In the data rows, the value 128 means zero.
Some points, each followed by its number:
[131, 104, 124, 136, 174, 106, 107, 101, 95, 156, 101, 142, 96, 97, 189, 127, 109, 111, 114, 111, 123, 128, 102, 95, 151, 81, 78, 183, 121, 161, 214, 122] 0
[128, 207, 90, 115, 87, 138, 139, 121, 139, 158, 156, 168, 119, 111, 71, 112, 103, 78, 152, 140, 122, 125, 141, 148, 113, 153, 135, 94, 112, 157, 152, 148] 1
[167, 129, 44, 131, 158, 174, 100, 124, 189, 169, 163, 154, 184, 87, 192, 136, 93, 75, 114, 166, 122, 152, 142, 124, 174, 151, 156, 134, 235, 61, 129, 134] 2
[94, 77, 171, 155, 139, 68, 108, 145, 125, 106, 66, 138, 141, 142, 134, 92, 125, 164, 90, 129, 99, 130, 140, 117, 160, 93, 149, 162, 108, 132, 145, 100] 3
[111, 121, 120, 121, 65, 154, 95, 100, 25, 151, 114, 48, 216, 187, 82, 167, 148, 56, 83, 114, 151, 129, 138, 115, 193, 146, 167, 175, 155, 136, 67, 125] 4
[118, 180, 151, 125, 142, 164, 140, 118, 122, 104, 137, 174, 86, 99, 130, 160, 92, 143, 198, 112, 154, 97, 158, 182, 49, 172, 146, 70, 142, 74, 133, 164] 5
[131, 73, 206, 158, 109, 103, 136, 173, 111, 23, 70, 23, 122, 165, 112, 141, 159, 209, 131, 90, 114, 111, 111, 159, 91, 113, 112, 104, 110, 83, 55, 105] 6
[229, 161, 0, 135, 141, 158, 139, 162, 255, 165, 234, 156, 114, 38, 192, 105, 71, 57, 141, 190, 118, 130, 103, 145, 161, 127, 85, 115, 186, 90, 168, 147] 7
[123, 122, 147, 105, 165, 117, 137, 108, 125, 140, 134, 157, 109, 122, 145, 134, 139, 152, 137, 120, 136, 137, 134, 107, 113, 124, 116, 131, 129, 134, 151, 130] 8
[191, 165, 48, 127, 76, 124, 145, 101, 91, 204, 200, 134, 90, 77, 111, 117, 85, 0, 122, 91, 123, 121, 54, 135, 151, 72, 68, 179, 90, 233, 255, 163] 9
[104, 137, 83, 118, 115, 148, 114, 131, 145, 118, 112, 137, 168, 159, 131, 125, 90, 98, 131, 165, 108, 140, 165, 108, 165, 182, 150, 100, 196, 73, 95, 124] 10
[131, 123, 120, 135, 149, 153, 119, 130, 133, 124, 120, 127, 152, 126, 152, 139, 146, 145, 142, 129, 147, 118, 141, 152, 118, 138, 147, 136, 152, 94, 78, 120] 11
[91, 155, 148, 97, 143, 111, 147, 120, 160, 153, 136, 243, 112, 119, 128, 105, 126, 145, 145, 156, 133, 152, 170, 85, 108, 132, 147, 112, 105, 145, 182, 148] 12
[89, 209, 56, 82, 10, 155, 103, 119, 92, 109, 121, 87, 194, 172, 19, 125, 168, 58, 137, 185, 121, 168, 154, 16, 188, 162, 108, 106, 174, 198, 64, 138] 13
[131, 83, 175, 157, 112, 113, 132, 157, 124, 56, 86, 51, 126, 145, 107, 140, 145, 172, 136, 106, 122, 112, 112, 152, 107, 111, 116, 105, 118, 96, 74, 112] 14
[81, 215, 153, 142, 87, 113, 144, 136, 150, 130, 131, 219, 148, 121, 60, 88, 128, 123, 154, 155, 120, 112, 197, 168, 86, 190, 195, 83, 81, 139, 139, 153] 15
[124, 104, 178, 122, 148, 72, 147, 130, 111, 143, 102, 121, 111, 170, 119, 110, 142, 139, 103, 126, 127, 129, 104, 136, 117, 110, 137, 141, 70, 154, 141, 101] 16
[170, 119, 83, 102, 89, 154, 137, 129, 119, 110, 177, 72, 148, 174, 122, 164, 152, 95, 113, 118, 145, 122, 128, 137, 128, 189, 122, 119, 160, 106, 71, 121] 17
[78, 153, 166, 120, 34, 57, 163, 137, 84, 183, 120, 161, 166, 176, 50, 66, 118, 57, 88, 155, 112, 129, 136, 130, 162, 110, 165, 158, 28, 212, 180, 124] 18
[180, 140, 74, 171, 91, 141, 117, 147, 138, 107, 159, 77, 197, 107, 105, 119, 106, 44, 101, 153, 112, 110, 135, 179, 159, 157, 161, 150, 146, 95, 116, 129] 19
[229, 112, 131, 62, 50, 104, 238, 156, 172, 155, 241, 96, 96, 229, 57, 106, 89, 68, 126, 101, 136, 95, 94, 244, 51, 255, 161, 98, 87, 131, 153, 119] 20
[145, 147, 43, 132, 67, 149, 86, 141, 130, 135, 132, 88, 174, 144, 94, 105, 100, 44, 95, 148, 99, 131, 128, 141, 203, 153, 162, 115, 187, 113, 97, 124] 21
[157, 108, 120, 136, 149, 126, 127, 135, 141, 134, 153, 104, 135, 135, 139, 131, 137, 121, 114, 123, 131, 123, 105, 151, 119, 140, 135, 135, 133, 108, 127, 124] 22
[99, 128, 227, 87, 48, 71, 204, 149, 123, 90, 126, 131, 104, 239, 29, 95, 136, 179, 121, 113, 115, 125, 146, 194, 50, 201, 189, 58, 48, 140, 101, 108] 23
[44, 154, 214, 133, 122, 100, 132, 85, 80, 174, 86, 214, 142, 145, 118, 122, 117, 131, 108, 142, 143, 125, 187, 128, 111, 157, 182, 163, 69, 157, 156, 145] 24
[113, 197, 117, 114, 119, 91, 151, 126, 136, 164, 134, 227, 58, 50, 120, 84, 108, 100, 158, 142, 120, 136, 104, 72, 133, 48, 42, 142, 36, 224, 248, 147] 25
[219, 168, 104, 120, 150, 160, 191, 151, 229, 119, 220, 152, 27, 76, 136, 118, 57, 152, 190, 106, 136, 93, 100, 223, 28, 176, 107, 47, 115, 83, 169, 153] 26
[144, 127, 107, 131, 145, 135, 143, 178, 203, 77, 143, 127, 108, 97, 159, 114, 140, 200, 162, 154, 118, 136, 134, 137, 109, 109, 106, 73, 153, 69, 77, 112] 27
[83, 197, 120, 117, 89, 123, 127, 114, 114, 155, 134, 171, 169, 135, 86, 118, 124, 93, 129, 165, 131, 131, 172, 129, 136, 178, 161, 125, 124, 131, 129, 149] 28
[54, 201, 191, 89, 95, 128, 166, 124, 121, 102, 115, 219, 62, 119, 78, 113, 124, 171, 175, 122, 126, 148, 184, 139, 66, 135, 156, 46, 65, 151, 160, 160] 29
[118, 127, 119, 106, 149, 160, 115, 108, 123, 158, 146, 171, 145, 131, 132, 155, 145, 129, 125, 138, 149, 142, 152, 89, 138, 150, 150, 130, 161, 126, 123, 136] 30
[152, 0, 242, 130, 201, 67, 183, 184, 155, 125, 121, 105, 60, 182, 181, 119, 71, 238, 112, 78, 105, 89, 82, 248, 64, 156, 146, 122, 90, 51, 175, 82] 31
[166, 116, 106, 94, 131, 155, 143, 65, 83, 191, 182, 125, 137, 172, 121, 172, 97, 57, 106, 88, 150, 114, 136, 178, 118, 210, 172, 161, 154, 120, 145, 130] 32
[138, 119, 109, 145, 64, 116, 123, 163, 127, 117, 125, 61, 163, 158, 72, 103, 132, 103, 104, 121, 104, 125, 88, 154, 159, 112, 141, 120, 131, 129, 83, 119] 33
[172, 133, 89, 123, 117, 94, 162, 156, 184, 190, 178, 167, 154, 117, 149, 78, 52, 68, 102, 174, 99, 110, 126, 199, 152, 173, 148, 138, 134, 88, 195, 123] 34
[109, 98, 120, 148, 101, 124, 98, 165, 128, 104, 81, 50, 213, 180, 100, 116, 123, 152, 95, 154, 97, 122, 151, 137, 181, 157, 167, 116, 186, 57, 17, 85] 35
[169, 150, 90, 93, 134, 200, 128, 94, 98, 91, 161, 96, 37, 113, 133, 194, 141, 130, 188, 70, 151, 136, 96, 87, 80, 126, 55, 95, 151, 164, 138, 154] 36
[172, 127, 98, 125, 106, 116, 139, 146, 123, 161, 150, 83, 130, 139, 98, 103, 131, 74, 101, 128, 134, 109, 82, 131, 153, 129, 99, 169, 97, 182, 142, 123] 37
[59, 188, 130, 121, 72, 155, 126, 140, 97, 102, 105, 149, 123, 109, 68, 126, 142, 123, 166, 134, 119, 134, 163, 80, 153, 79, 126, 85, 101, 163, 92, 151] 38
[109, 150, 121, 148, 148, 149, 92, 111, 93, 130, 96, 115, 108, 89, 139, 147, 142, 118, 137, 124, 143, 130, 115, 83, 144, 89, 86, 143, 130, 159, 133, 144] 39
[199, 82, 72, 147, 163, 151, 77, 70, 54, 153, 146, 1, 110, 105, 162, 190, 191, 87, 103, 45, 149, 130, 35, 132, 141, 63, 65, 192, 160, 198, 121, 110] 40
[132, 111, 182, 123, 113, 106, 160, 138, 109, 97, 121, 95, 81, 151, 103, 131, 142, 175, 141, 88, 127, 116, 96, 139, 83, 104, 90, 108, 76, 151, 132, 119] 41
[221, 118, 127, 75, 64, 106, 229, 156, 175, 152, 231, 96, 99, 215, 65, 107, 88, 77, 124, 111, 130, 104, 93, 229, 60, 239, 155, 92, 89, 128, 153, 122] 42
[89, 67, 167, 140, 222, 109, 77, 76, 93, 168, 67, 165, 135, 129, 200, 152, 155, 166, 90, 128, 152, 161, 128, 22, 162, 62, 120, 213, 140, 165, 163, 125] 43
[96, 159, 136, 93, 97, 95, 154, 122, 128, 144, 132, 192, 105, 156, 94, 99, 97, 105, 130, 137, 112, 130, 146, 118, 128, 162, 138, 108, 94, 164, 175, 128] 44
[159, 100, 146, 179, 164, 87, 137, 190, 197, 119, 108, 100, 96, 102, 159, 80, 122, 180, 119, 145, 110, 111, 83, 150, 119, 83, 91, 128, 86, 123, 143, 113] 45
[163, 106, 150, 99, 126, 183, 116, 102, 10, 58, 104, 10, 43, 147, 132, 214, 142, 169, 172, 8, 133, 99, 66, 127, 78, 118, 18, 106, 148, 140, 123, 123] 46
[104, 72, 219, 116, 171, 110, 156, 149, 144, 101, 94, 121, 145, 184, 136, 142, 132, 243, 129, 127, 132, 124, 161, 160, 96, 157, 187, 97, 132, 42, 63, 101] 47
[203, 95, 153, 47, 146, 191, 179, 53, 72, 113, 204, 89, 32, 200, 139, 234, 137, 139, 166, 19, 190, 119, 115, 186, 9, 230, 122, 108, 136, 112, 132, 146] 48
[120, 105, 155, 113, 159, 99, 131, 104, 120, 137, 121, 148, 122, 141, 157, 144, 139, 172, 120, 115, 140, 143, 121, 103, 106, 130, 109, 133, 145, 123, 173, 129] 49
[162, 89, 141, 119, 156, 138, 133, 89, 96, 183, 151, 101, 169, 166, 144, 167, 105, 102, 100, 107, 148, 112, 127, 174, 127, 172, 169, 177, 155, 91, 112, 120] 50
[113, 164, 120, 151, 130, 135, 121, 163, 171, 110, 119, 140, 149, 93, 116, 101, 121, 137, 146, 153, 119, 119, 135, 134, 127, 134, 123, 101, 130, 93, 101, 141] 51
[118, 93, 123, 134, 110, 135, 108, 162, 128, 105, 89, 57, 194, 185, 117, 127, 122, 153, 92, 161, 101, 129, 143, 136, 187, 156, 165, 124, 176, 54, 36, 87] 52
[131, 142, 150, 140, 86, 105, 178, 168, 180, 134, 148, 129, 161, 147, 111, 94, 73, 124, 125, 176, 111, 108, 156, 210, 111, 181, 180, 96, 110, 72, 112, 131] 53
[73, 144, 155, 113, 118, 145, 101, 102, 61, 116, 80, 124, 146, 151, 97, 156, 174, 154, 129, 123, 138, 138, 155, 59, 149, 111, 117, 134, 126, 162, 95, 126] 54
[147, 128, 175, 108, 153, 106, 163, 124, 152, 150, 156, 170, 74, 125, 130, 128, 94, 137, 142, 107, 138, 118, 122, 187, 74, 146, 146, 100, 74, 112, 182, 133] 55
[72, 179, 134, 134, 67, 132, 122, 141, 107, 99, 104, 141, 134, 112, 75, 116, 138, 125, 156, 137, 114, 137, 144, 91, 142, 82, 111, 87, 108, 157, 117, 146] 56
[135, 192, 92, 134, 114, 146, 116, 89, 103, 150, 155, 176, 99, 52, 147, 135, 88, 58, 149, 133, 126, 126, 144, 117, 128, 116, 105, 147, 115, 173, 222, 170] 57
[118, 134, 106, 130, 122, 96, 140, 171, 216, 162, 146, 184, 159, 125, 139, 66, 93, 142, 98, 210, 97, 157, 152, 91, 187, 126, 151, 137, 135, 124, 157, 118] 58
[79, 152, 129, 152, 144, 119, 97, 142, 142, 104, 91, 181, 119, 73, 137, 109, 146, 164, 155, 148, 110, 144, 135, 70, 144, 48, 103, 106, 121, 144, 137, 134] 59
[117, 178, 77, 148, 41, 122, 112, 148, 105, 126, 124, 90, 218, 149, 30, 93, 144, 42, 102, 151, 109, 136, 148, 131, 187, 145, 166, 140, 117, 155, 100, 135] 60
[135, 111, 97, 191, 159, 124, 72, 133, 142, 180, 114, 107, 215, 115, 152, 114, 136, 88, 73, 173, 129, 114, 130, 131, 195, 129, 169, 201, 162, 111, 101, 123] 61
[160, 52, 153, 179, 133, 75, 125, 188, 143, 82, 103, 7, 154, 177, 106, 107, 190, 169, 91, 118, 107, 120, 57, 132, 134, 93, 108, 136, 99, 121, 74, 82] 62
[171, 90, 83, 151, 156, 113, 122, 165, 190, 139, 148, 98, 153, 110, 163, 109, 112, 121, 102, 148, 109, 120, 93, 138, 168, 106, 116, 143, 159, 86, 120, 105] 63
[123, 100, 170, 140, 139, 133, 156, 171, 202, 97, 133, 143, 143, 122, 138, 118, 97, 200, 154, 151, 117, 115, 152, 184, 97, 135, 185, 63, 152, 30, 77, 123] 64
[214, 124, 130, 75, 55, 107, 219, 151, 161, 147, 225, 100, 88, 206, 72, 110, 91, 79, 122, 115, 130, 109, 94, 213, 64, 223, 144, 101, 81, 144, 158, 124] 65
[116, 159, 121, 162, 121, 201, 69, 71, 32, 106, 95, 58, 156, 145, 97, 185, 192, 105, 128, 87, 151, 118, 146, 97, 131, 156, 119, 161, 148, 160, 73, 142] 66
[194, 134, 60, 170, 79, 145, 113, 146, 145, 113, 170, 68, 198, 100, 104, 133, 113, 39, 107, 144, 117, 103, 140, 191, 159, 169, 160, 152, 166, 80, 110, 118] 67
[255, 168, 0, 124, 147, 178, 149, 168, 255, 175, 255, 153, 100, 23, 206, 101, 52, 50, 150, 188, 115, 129, 85, 146, 158, 138, 69, 113, 209, 83, 185, 151] 68
[157, 90, 79, 131, 143, 94, 119, 122, 157, 206, 152, 130, 174, 147, 156, 110, 71, 69, 79, 158, 110, 118, 116, 140, 190, 166, 155, 175, 175, 112, 152, 107] 69
[75, 220, 110, 118, 118, 76, 193, 234, 255, 121, 167, 255, 129, 52, 153, 8, 96, 231, 186, 255, 83, 148, 227, 154, 106, 136, 177, 19, 113, 54, 135, 125] 70
[68, 101, 174, 189, 190, 91, 90, 159, 166, 148, 55, 174, 207, 94, 174, 95, 129, 181, 98, 197, 123, 137, 163, 82, 184, 77, 162, 170, 138, 78, 91, 122] 71
[38, 107, 181, 140, 185, 112, 99, 86, 123, 175, 99, 255, 247, 115, 186, 135, 128, 142, 100, 192, 155, 145, 246, 129, 148, 154, 255, 188, 165, 55, 98, 128] 72
[50, 167, 124, 168, 151, 120, 83, 152, 158, 89, 72, 213, 111, 40, 150, 91, 154, 194, 168, 172, 95, 151, 149, 46, 153, 8, 100, 85, 124, 152, 129, 137] 73
[196, 150, 48, 137, 66, 146, 156, 94, 79, 218, 205, 83, 57, 105, 156, 114, 67, 2, 94, 117, 118, 122, 71, 148, 179, 88, 86, 184, 94, 255, 255, 157] 74
[70, 205, 96, 94, 85, 152, 140, 135, 176, 107, 139, 233, 123, 131, 92, 114, 87, 129, 172, 172, 99, 137, 208, 129, 120, 200, 174, 42, 173, 84, 118, 153] 75
[153, 112, 95, 125, 150, 138, 118, 152, 194, 113, 133, 103, 134, 119, 148, 127, 113, 145, 141, 154, 121, 142, 113, 113, 141, 120, 124, 102, 176, 92, 90, 112] 76
[165, 146, 74, 130, 125, 145, 110, 130, 155, 112, 133, 86, 99, 101, 122, 132, 137, 128, 145, 121, 123, 143, 82, 78, 143, 88, 71, 106, 161, 161, 109, 125] 77
[163, 105, 86, 125, 135, 114, 127, 113, 145, 186, 148, 136, 160, 149, 152, 111, 78, 63, 83, 154, 124, 124, 116, 135, 172, 172, 147, 168, 168, 109, 147, 118] 78
[141, 114, 121, 138, 158, 141, 117, 133, 134, 127, 118, 126, 118, 93, 149, 141, 122, 135, 136, 121, 130, 125, 104, 117, 130, 86, 106, 143, 134, 119, 125, 127] 79
[118, 61, 125, 164, 124, 90, 86, 146, 123, 148, 72, 62, 196, 181, 118, 92, 140, 123, 49, 129, 83, 134, 102, 146, 192, 117, 184, 157, 177, 108, 78, 95] 80
[130, 73, 148, 110, 188, 168, 82, 80, 61, 131, 99, 83, 108, 143, 163, 206, 188, 172, 129, 64, 166, 144, 114, 36, 140, 94, 82, 174, 182, 135, 99, 119] 81
[119, 153, 59, 120, 109, 195, 98, 108, 109, 133, 144, 132, 185, 125, 158, 156, 99, 74, 129, 154, 121, 116, 187, 142, 176, 198, 169, 121, 212, 67, 86, 123] 82
[68, 200, 107, 111, 89, 187, 92, 115, 85, 112, 95, 129, 158, 123, 78, 148, 166, 133, 153, 144, 135, 142, 180, 53, 159, 134, 117, 99, 159, 157, 64, 144] 83
New points follow, each followed by the numbers of its five nearest points above by angle, nearest first.
[105, 184, 82, 89, 41, 149, 116, 123, 110, 115, 123, 103, 173, 154, 52, 123, 157, 78, 128, 155, 111, 154, 145, 53, 174, 152, 102, 120, 148, 182, 77, 135] 13 83 60 38 56
[123, 138, 142, 124, 119, 97, 148, 155, 157, 116, 126, 155, 109, 121, 118, 92, 131, 149, 129, 148, 113, 141, 122, 108, 122, 106, 104, 114, 88, 145, 158, 122] 25 45 12 70 59
[135, 205, 83, 134, 112, 154, 120, 86, 100, 152, 156, 183, 88, 39, 148, 140, 76, 47, 163, 139, 131, 125, 152, 121, 136, 110, 97, 142, 121, 176, 234, 177] 57 9 25 74 1
[130, 105, 141, 136, 143, 99, 126, 127, 116, 160, 115, 122, 139, 127, 146, 128, 116, 106, 110, 139, 135, 115, 111, 133, 149, 110, 124, 177, 109, 134, 144, 123] 0 61 69 43 16
[173, 70, 142, 117, 167, 138, 138, 82, 79, 201, 157, 88, 175, 177, 159, 186, 99, 97, 80, 106, 165, 110, 131, 182, 130, 186, 190, 197, 165, 79, 115, 112] 50 32 78 22 69
[100, 149, 127, 158, 168, 149, 80, 105, 85, 156, 88, 122, 99, 72, 165, 145, 137, 117, 125, 115, 150, 127, 109, 69, 148, 76, 70, 175, 117, 181, 151, 160] 39 0 43 79 81
[156, 14, 177, 127, 217, 131, 87, 77, 41, 123, 88, 47, 99, 176, 185, 209, 195, 173, 99, 55, 170, 140, 71, 49, 121, 75, 80, 209, 142, 170, 122, 109] 81 40 43 46 49
[119, 202, 95, 113, 82, 143, 145, 118, 122, 149, 153, 167, 118, 119, 81, 119, 103, 85, 152, 142, 119, 124, 153, 152, 116, 159, 150, 82, 112, 150, 148, 145] 1 28 15 75 44
[92, 159, 145, 95, 138, 122, 152, 118, 152, 161, 146, 235, 97, 123, 136, 115, 115, 142, 143, 165, 131, 152, 176, 88, 114, 141, 154, 109, 104, 159, 183, 153] 12 44 29 24 8
[107, 131, 144, 112, 48, 145, 123, 92, 0, 143, 98, 23, 189, 235, 12, 161, 182, 58, 87, 84, 138, 118, 121, 138, 157, 175, 148, 166, 98, 188, 51, 106] 4 66 60 33 13
[159, 134, 122, 111, 184, 174, 118, 78, 102, 86, 138, 139, 15, 79, 158, 180, 153, 160, 192, 39, 149, 133, 76, 119, 44, 85, 55, 91, 108, 165, 163, 138] 36 46 48 8 41
[141, 102, 155, 133, 111, 89, 174, 189, 192, 84, 154, 120, 97, 120, 114, 74, 133, 180, 127, 121, 114, 120, 76, 141, 103, 83, 92, 91, 77, 132, 149, 132] 45 41 27 31 62
[132, 127, 113, 92, 210, 198, 103, 35, 100, 175, 156, 199, 107, 109, 201, 205, 100, 115, 145, 118, 177, 148, 169, 94, 108, 176, 162, 147, 208, 106, 153, 160] 30 8 32 2 82
[111, 138, 102, 123, 106, 138, 124, 125, 145, 126, 119, 139, 161, 157, 130, 123, 98, 108, 120, 164, 114, 138, 158, 123, 156, 185, 158, 113, 179, 89, 109, 127] 10 82 21 75 52
[59, 185, 233, 134, 103, 65, 215, 198, 210, 83, 101, 253, 35, 99, 87, 38, 91, 231, 199, 152, 100, 123, 164, 184, 29, 121, 131, 26, 0, 125, 178, 145] 29 70 55 15 12
[179, 132, 76, 129, 97, 109, 146, 182, 162, 100, 164, 58, 72, 116, 109, 94, 144, 131, 128, 132, 108, 131, 47, 85, 146, 71, 32, 110, 90, 210, 161, 112] 77 37 9 45 74
[124, 93, 134, 114, 170, 159, 101, 102, 82, 127, 113, 87, 124, 143, 143, 188, 165, 165, 125, 87, 144, 131, 123, 62, 147, 113, 93, 156, 167, 133, 100, 121] 81 66 40 54 46
[119, 151, 87, 131, 115, 158, 97, 112, 96, 128, 135, 120, 131, 103, 121, 141, 149, 97, 129, 110, 125, 138, 119, 96, 149, 93, 103, 128, 142, 161, 140, 134] 39 77 40 9 66
[212, 163, 101, 120, 137, 159, 182, 149, 213, 126, 207, 138, 30, 84, 158, 113, 53, 148, 170, 129, 128, 101, 100, 221, 49, 178, 103, 62, 118, 97, 176, 141] 26 55 68 5 7
[95, 176, 75, 131, 96, 164, 86, 130, 121, 107, 119, 113, 151, 93, 100, 138, 162, 129, 147, 142, 111, 137, 140, 95, 159, 99, 112, 86, 166, 147, 67, 130] 83 13 38 56 77
[144, 110, 119, 152, 165, 141, 111, 127, 138, 131, 125, 120, 104, 83, 167, 143, 114, 152, 141, 114, 131, 123, 99, 121, 128, 74, 97, 134, 135, 120, 132, 129] 79 0 39 45 77
[112, 138, 161, 143, 124, 95, 148, 104, 115, 121, 127, 181, 96, 95, 142, 102, 127, 112, 115, 119, 134, 124, 128, 153, 104, 94, 129, 149, 51, 179, 209, 142] 25 57 55 24 18
[103, 159, 129, 102, 101, 97, 147, 116, 136, 152, 137, 204, 109, 138, 108, 95, 89, 97, 125, 145, 115, 126, 148, 120, 132, 159, 138, 119, 103, 155, 180, 131] 44 12 1 15 18
[147, 116, 136, 105, 119, 164, 124, 113, 68, 83, 114, 59, 81, 139, 125, 179, 138, 150, 156, 63, 129, 119, 94, 129, 98, 127, 60, 113, 136, 132, 121, 126] 46 36 48 41 81
[74, 210, 145, 134, 77, 118, 149, 130, 149, 148, 137, 207, 154, 132, 53, 85, 121, 118, 147, 162, 114, 110, 202, 173, 95, 196, 199, 83, 89, 137, 130, 151] 15 28 75 1 29
[168, 27, 160, 184, 137, 66, 122, 220, 145, 57, 98, 0, 165, 193, 110, 106, 210, 190, 68, 110, 111, 119, 36, 135, 144, 74, 93, 145, 89, 116, 43, 65] 62 14 6 80 33
[139, 173, 154, 107, 136, 181, 160, 105, 119, 104, 151, 168, 75, 102, 145, 164, 78, 123, 184, 113, 157, 118, 152, 177, 50, 178, 132, 89, 117, 75, 155, 164] 5 26 55 48 29
[142, 206, 76, 142, 101, 144, 122, 83, 99, 146, 158, 178, 100, 39, 146, 131, 75, 34, 154, 137, 128, 133, 141, 121, 136, 116, 95, 150, 122, 183, 255, 177] 57 9 74 25 1
[121, 47, 171, 185, 222, 64, 121, 190, 208, 145, 81, 153, 168, 96, 197, 87, 113, 203, 92, 173, 107, 135, 112, 116, 162, 39, 148, 170, 116, 73, 116, 91] 71 45 3 63 58
[196, 175, 70, 68, 134, 237, 100, 56, 83, 72, 203, 72, 0, 101, 143, 255, 153, 130, 244, 20, 170, 139, 76, 64, 48, 125, 0, 51, 173, 215, 166, 178] 36 46 48 77 40
[99, 161, 116, 163, 124, 188, 65, 71, 37, 123, 89, 64, 173, 138, 90, 184, 195, 102, 127, 96, 156, 124, 154, 87, 141, 156, 130, 163, 153, 163, 58, 137] 66 4 54 83 81
[161, 108, 83, 129, 122, 122, 111, 123, 79, 128, 136, 58, 142, 141, 132, 150, 172, 95, 106, 109, 141, 130, 88, 92, 161, 97, 73, 181, 133, 165, 110, 108] 40 37 81 4 77
[174, 102, 119, 141, 156, 121, 128, 140, 151, 133, 169, 107, 138, 130, 131, 135, 136, 120, 116, 114, 135, 118, 94, 159, 107, 144, 139, 129, 136, 97, 134, 122] 22 63 50 42 20
[136, 123, 105, 145, 63, 120, 120, 159, 124, 114, 121, 64, 164, 155, 66, 108, 139, 104, 108, 119, 102, 123, 99, 150, 162, 108, 143, 122, 133, 133, 85, 120] 33 60 21 80 35
[123, 127, 115, 125, 145, 143, 124, 130, 136, 126, 116, 136, 141, 115, 148, 136, 148, 144, 146, 132, 150, 117, 137, 147, 124, 125, 132, 138, 151, 105, 83, 120] 11 27 64 76 72
[114, 73, 133, 122, 215, 164, 82, 89, 111, 80, 82, 122, 73, 111, 208, 188, 131, 189, 166, 94, 138, 148, 118, 69, 117, 113, 89, 120, 197, 89, 98, 123] 81 79 43 46 49
[155, 116, 133, 109, 126, 166, 114, 112, 41, 75, 109, 49, 67, 140, 125, 186, 140, 146, 162, 50, 129, 112, 86, 121, 91, 121, 49, 118, 138, 134, 130, 124] 46 36 40 81 48
[175, 129, 98, 130, 105, 122, 134, 136, 122, 161, 155, 85, 134, 139, 106, 106, 125, 77, 98, 127, 132, 114, 84, 133, 151, 134, 103, 164, 107, 175, 150, 122] 37 74 9 40 78
[62, 208, 105, 107, 81, 204, 82, 101, 77, 105, 95, 125, 168, 118, 68, 164, 174, 140, 161, 139, 132, 135, 190, 47, 165, 138, 127, 90, 183, 159, 43, 146] 83 13 54 38 66
[83, 201, 151, 138, 79, 118, 157, 137, 153, 142, 138, 200, 140, 137, 73, 89, 116, 121, 142, 166, 116, 113, 193, 170, 97, 190, 190, 84, 84, 145, 142, 149] 15 28 75 29 44
[125, 108, 164, 140, 128, 124, 158, 177, 190, 96, 128, 141, 138, 132, 140, 113, 97, 188, 144, 157, 115, 121, 149, 187, 101, 139, 183, 70, 143, 36, 85, 124] 64 47 53 27 70
[142, 124, 75, 136, 150, 222, 80, 87, 100, 143, 152, 75, 198, 120, 145, 196, 147, 112, 120, 119, 148, 135, 146, 107, 162, 158, 153, 149, 240, 66, 46, 137] 82 11 2 66 17
[146, 119, 68, 148, 173, 118, 90, 110, 129, 172, 132, 161, 127, 65, 214, 119, 90, 83, 112, 150, 109, 127, 113, 106, 182, 93, 84, 179, 161, 137, 208, 116] 0 57 7 68 69
[130, 119, 117, 101, 209, 192, 98, 37, 107, 181, 150, 198, 128, 118, 192, 196, 108, 106, 147, 109, 177, 153, 160, 87, 104, 176, 161, 161, 203, 108, 155, 157] 30 32 8 2 72
[141, 61, 152, 125, 186, 109, 127, 120, 118, 103, 108, 121, 85, 124, 178, 150, 102, 157, 130, 80, 121, 105, 101, 151, 112, 139, 93, 149, 134, 105, 165, 102] 31 49 0 46 79
[73, 230, 86, 118, 112, 89, 183, 231, 255, 108, 169, 255, 115, 44, 166, 9, 95, 198, 189, 255, 74, 153, 234, 136, 111, 125, 163, 10, 117, 48, 139, 120] 70 51 75 58 27
[85, 185, 109, 115, 100, 177, 97, 115, 92, 113, 104, 126, 156, 122, 90, 148, 154, 128, 149, 138, 131, 136, 166, 75, 150, 135, 121, 106, 158, 143, 78, 140] 83 13 38 54 66
[119, 115, 169, 94, 96, 135, 142, 98, 84, 111, 116, 92, 125, 203, 71, 152, 157, 126, 122, 89, 150, 140, 124, 117, 96, 164, 147, 114, 115, 149, 89, 128] 23 48 4 66 54
[18, 102, 186, 137, 146, 119, 83, 140, 95, 44, 6, 129, 126, 154, 129, 136, 170, 237, 142, 124, 105, 154, 162, 43, 149, 90, 111, 101, 140, 110, 55, 111] 54 73 59 6 3
[102, 113, 177, 129, 175, 132, 133, 168, 115, 127, 92, 120, 151, 168, 138, 119, 159, 208, 109, 115, 116, 116, 148, 142, 120, 170, 146, 148, 114, 120, 85, 116] 47 6 31 52 11
[39, 92, 195, 147, 201, 115, 111, 87, 124, 179, 97, 255, 243, 126, 198, 136, 126, 163, 95, 190, 150, 140, 252, 142, 146, 156, 255, 183, 166, 39, 92, 122] 72 71 24 30 11
[138, 68, 113, 151, 122, 97, 106, 147, 133, 135, 97, 72, 180, 175, 115, 106, 135, 118, 69, 108, 102, 133, 104, 139, 187, 116, 162, 158, 162, 100, 92, 106] 80 52 35 33 62
[112, 149, 128, 147, 157, 142, 89, 106, 81, 137, 89, 113, 97, 83, 152, 138, 140, 113, 130, 124, 145, 134, 104, 70, 150, 67, 59, 167, 105, 185, 163, 147] 39 0 43 25 79
[229, 20, 135, 140, 221, 92, 140, 127, 134, 155, 136, 92, 26, 114, 235, 142, 88, 149, 123, 67, 116, 106, 27, 157, 91, 81, 39, 180, 108, 142, 253, 108] 0 79 31 45 40
[142, 113, 113, 150, 177, 138, 113, 134, 138, 130, 116, 127, 105, 75, 156, 141, 120, 147, 146, 116, 136, 127, 80, 103, 124, 56, 75, 141, 142, 119, 135, 127] 79 39 0 77 59
[44, 200, 209, 94, 97, 122, 160, 118, 116, 98, 114, 235, 63, 112, 75, 107, 136, 179, 177, 127, 125, 152, 187, 143, 60, 135, 160, 44, 56, 155, 162, 158] 29 15 12 44 24
[67, 144, 196, 126, 131, 121, 130, 101, 85, 158, 94, 192, 153, 149, 114, 132, 120, 124, 113, 124, 150, 124, 172, 129, 112, 153, 171, 163, 86, 138, 151, 142] 24 72 28 15 18
